[[ 0.20 -0.74  0.53  0.03 -0.55  1.03]
 [ 0.34 -0.75  0.72 -0.06 -0.27  1.12]
 [-0.01  1.48  0.99  0.67 -3.62  4.38]
 [ 0.52 -0.74  0.63 -0.12 -0.18  1.11]
 [-0.66  1.10  1.53  1.69 -4.00  5.08]
 [-0.37 -2.09  1.94  0.98 -1.19  3.57]
 [ 0.29 -0.86  0.96  0.06 -0.17  1.09]
 [-0.78  1.66  1.60  1.89 -4.44  5.47]
 [-0.41  2.14  1.82  2.15 -4.67  5.58]
 [-0.82 -3.03  3.05  1.01 -1.36  4.92]]
:
[[-0.82 -3.03  3.05  1.01 -1.36  4.92]
 [-0.41  2.14  1.82  2.15 -4.67  5.58]
 [-0.78  1.66  1.60  1.89 -4.44  5.47]
 [ 0.29 -0.86  0.96  0.06 -0.17  1.09]
 [-0.37 -2.09  1.94  0.98 -1.19  3.57]
 [-0.66  1.10  1.53  1.69 -4.00  5.08]
 [ 0.52 -0.74  0.63 -0.12 -0.18  1.11]
 [-0.01  1.48  0.99  0.67 -3.62  4.38]
 [ 0.34 -0.75  0.72 -0.06 -0.27  1.12]
 [ 0.20 -0.74  0.53  0.03 -0.55  1.03]]

[[ 0.61  0.36  3.75  3.86  3.49 -2.75  3.67  0.96]
 [-0.03  0.21 -4.49 -4.76 -4.85  0.87 -4.44 -0.36]
 [ 2.10  1.71  2.21  2.13  1.91 -2.15  2.19  2.22]
 [ 3.17  3.42 -0.60 -0.64 -0.56  1.60 -0.55  2.84]
 [ 0.64  0.38  3.88  3.97  3.59 -2.78  3.80  0.99]
 [-2.93 -2.64 -0.30 -0.24 -0.31 -1.45 -0.35 -2.87]
 [-3.11 -2.85 -0.32 -0.26 -0.32 -1.48 -0.37 -2.98]
 [ 3.35  3.54 -0.37 -0.41 -0.34  1.32 -0.33  3.04]]
:
[[ 3.35  3.54 -0.37 -0.41 -0.34  1.32 -0.33  3.04]
 [-3.11 -2.85 -0.32 -0.26 -0.32 -1.48 -0.37 -2.98]
 [-2.93 -2.64 -0.30 -0.24 -0.31 -1.45 -0.35 -2.87]
 [ 0.64  0.38  3.88  3.97  3.59 -2.78  3.80  0.99]
 [ 3.17  3.42 -0.60 -0.64 -0.56  1.60 -0.55  2.84]
 [ 2.10  1.71  2.21  2.13  1.91 -2.15  2.19  2.22]
 [-0.03  0.21 -4.49 -4.76 -4.85  0.87 -4.44 -0.36]
 [ 0.61  0.36  3.75  3.86  3.49 -2.75  3.67  0.96]]

[[-2.60 -1.65 -0.63  3.76  3.89]
 [ 2.16 -0.60  4.35 -0.45 -0.46]
 [ 1.86  2.62  0.33 -3.84 -3.89]
 [-0.47 -3.72 -0.27  2.75  2.79]
 [ 1.92  2.77  0.35 -3.84 -3.84]
 [ 1.78  2.75  0.25 -3.75 -3.78]
 [ 2.22 -0.63  4.19 -0.46 -0.47]
 [ 2.13 -0.58  4.25 -0.45 -0.45]]
:
[[ 2.13 -0.58  4.25 -0.45 -0.45]
 [ 2.22 -0.63  4.19 -0.46 -0.47]
 [ 1.78  2.75  0.25 -3.75 -3.78]
 [ 1.92  2.77  0.35 -3.84 -3.84]
 [-0.47 -3.72 -0.27  2.75  2.79]
 [ 1.86  2.62  0.33 -3.84 -3.89]
 [ 2.16 -0.60  4.35 -0.45 -0.46]
 [-2.60 -1.65 -0.63  3.76  3.89]]

[[-3.07 -1.58  0.71 -1.85 -1.59 -3.23 -3.04 -3.00  4.34 -3.33 -0.78]
 [ 2.75 -1.90  1.33 -2.16 -2.18  2.74  2.73  2.71 -0.77  2.75 -1.38]
 [-1.00 -0.08  1.39 -0.05 -0.05 -0.92 -0.99 -0.98 -2.72 -0.89 -1.27]
 [-1.03 -4.24  5.69 -4.88 -4.61 -1.05 -1.02 -1.02 -2.27 -1.07 -5.51]
 [ 1.77  0.18  0.44  0.24  0.11  1.83  1.76  1.74 -2.60  1.87 -0.39]]
:
[[ 1.77  0.18  0.44  0.24  0.11  1.83  1.76  1.74 -2.60  1.87 -0.39]
 [-1.03 -4.24  5.69 -4.88 -4.61 -1.05 -1.02 -1.02 -2.27 -1.07 -5.51]
 [-1.00 -0.08  1.39 -0.05 -0.05 -0.92 -0.99 -0.98 -2.72 -0.89 -1.27]
 [ 2.75 -1.90  1.33 -2.16 -2.18  2.74  2.73  2.71 -0.77  2.75 -1.38]
 [-3.07 -1.58  0.71 -1.85 -1.59 -3.23 -3.04 -3.00  4.34 -3.33 -0.78]]

[[ 2.15  3.17  2.65 -0.21 -1.32  2.06  1.29  1.93 -1.97 -1.36  5.78 -2.29
  -0.08  0.75 -2.71 -2.89]
 [-3.73  2.47 -0.57 -2.10  3.33  3.33  3.24 -1.09 -3.22 -3.41  2.30 -3.08
  -3.72 -4.58 -1.78  0.22]]
:
[[-3.73  2.47 -0.57 -2.10  3.33  3.33  3.24 -1.09 -3.22 -3.41  2.30 -3.08
  -3.72 -4.58 -1.78  0.22]
 [ 2.15  3.17  2.65 -0.21 -1.32  2.06  1.29  1.93 -1.97 -1.36  5.78 -2.29
  -0.08  0.75 -2.71 -2.89]]

[[-4.23 -0.78  4.70 -2.10 -3.00  0.68 -2.54  1.39 -5.14 -1.28]
 [-1.27  0.56  1.42 -0.90 -2.16 -1.74 -0.63 -3.82  0.21 -3.53]
 [-3.08  0.67  3.22 -1.21 -2.18  0.46 -2.33 -0.17 -2.39  2.72]
 [-1.34 -2.53  1.18 -0.01 -1.70 -0.52 -0.03  0.16 -3.19 -2.28]
 [-0.36 -0.10  0.98 -2.12 -2.99  0.55  1.12  1.09 -3.93  2.81]
 [-1.74 -0.42  2.53 -0.78 -0.77  0.06 -0.47 -0.45 -4.22 -0.01]]
:
[[-1.74 -0.42  2.53 -0.78 -0.77  0.06 -0.47 -0.45 -4.22 -0.01]
 [-0.36 -0.10  0.98 -2.12 -2.99  0.55  1.12  1.09 -3.93  2.81]
 [-1.34 -2.53  1.18 -0.01 -1.70 -0.52 -0.03  0.16 -3.19 -2.28]
 [-3.08  0.67  3.22 -1.21 -2.18  0.46 -2.33 -0.17 -2.39  2.72]
 [-1.27  0.56  1.42 -0.90 -2.16 -1.74 -0.63 -3.82  0.21 -3.53]
 [-4.23 -0.78  4.70 -2.10 -3.00  0.68 -2.54  1.39 -5.14 -1.28]]

[[ 5.82 -1.86]
 [ 6.02 -1.91]
 [ 5.72 -1.74]
 [-3.09  1.93]]
:
[[-3.09  1.93]
 [ 5.72 -1.74]
 [ 6.02 -1.91]
 [ 5.82 -1.86]]

[[-0.15  1.66  0.17 -0.39 -0.29  1.19 -0.17]
 [-0.16  0.18  0.70 -0.15 -0.01  1.04  0.13]
 [ 0.09  4.11 -0.02 -0.80  0.74  0.17 -0.49]
 [-0.02  3.84 -0.35 -0.76  0.20  0.53 -0.50]
 [-0.05  2.81  0.20 -0.59  0.12  1.11 -0.17]
 [-0.03  3.36 -0.26 -0.68  0.30  0.49 -0.39]
 [-0.25 -0.25  0.51 -0.08 -0.34  0.90  0.02]
 [ 0.03  4.04  0.01 -0.79  0.43  0.66 -0.38]
 [-0.04  2.04  0.55 -0.46  0.37  1.11  0.06]
 [-0.14  0.88  0.57 -0.26 -0.05  1.18  0.06]
 [ 0.02  4.28 -0.36 -0.83  0.33  0.32 -0.62]]
:
[[ 0.02  4.28 -0.36 -0.83  0.33  0.32 -0.62]
 [-0.14  0.88  0.57 -0.26 -0.05  1.18  0.06]
 [-0.04  2.04  0.55 -0.46  0.37  1.11  0.06]
 [ 0.03  4.04  0.01 -0.79  0.43  0.66 -0.38]
 [-0.25 -0.25  0.51 -0.08 -0.34  0.90  0.02]
 [-0.03  3.36 -0.26 -0.68  0.30  0.49 -0.39]
 [-0.05  2.81  0.20 -0.59  0.12  1.11 -0.17]
 [-0.02  3.84 -0.35 -0.76  0.20  0.53 -0.50]
 [ 0.09  4.11 -0.02 -0.80  0.74  0.17 -0.49]
 [-0.16  0.18  0.70 -0.15 -0.01  1.04  0.13]
 [-0.15  1.66  0.17 -0.39 -0.29  1.19 -0.17]]

[[-1.89 -1.51  1.56  1.70 -0.95  2.43 -1.88 -0.49 -0.16  2.24  1.99 -1.48
   0.78]
 [-1.44 -0.69  0.84  2.82 -0.99  2.43 -1.48  0.31 -0.04  0.09  0.86  1.73
   0.31]
 [-1.08 -0.28  0.52  1.94 -0.54  1.45 -0.69 -0.04 -0.35  0.90  0.96  1.41
   0.08]
 [-2.24 -1.51  1.80  2.98 -0.73  3.08 -2.48 -0.29 -0.30  0.63  2.60  0.45
  -0.16]
 [-1.53 -3.15  1.00  1.46 -0.80  3.08 -4.88 -0.04  0.07  5.74  1.88 -5.00
  -0.51]
 [-0.19 -0.69  0.20  1.86 -0.28  1.24 -2.08  0.61 -0.30  0.63  0.55  0.13
  -0.27]]
:
[[-0.19 -0.69  0.20  1.86 -0.28  1.24 -2.08  0.61 -0.30  0.63  0.55  0.13
  -0.27]
 [-1.53 -3.15  1.00  1.46 -0.80  3.08 -4.88 -0.04  0.07  5.74  1.88 -5.00
  -0.51]
 [-2.24 -1.51  1.80  2.98 -0.73  3.08 -2.48 -0.29 -0.30  0.63  2.60  0.45
  -0.16]
 [-1.08 -0.28  0.52  1.94 -0.54  1.45 -0.69 -0.04 -0.35  0.90  0.96  1.41
   0.08]
 [-1.44 -0.69  0.84  2.82 -0.99  2.43 -1.48  0.31 -0.04  0.09  0.86  1.73
   0.31]
 [-1.89 -1.51  1.56  1.70 -0.95  2.43 -1.88 -0.49 -0.16  2.24  1.99 -1.48
   0.78]]
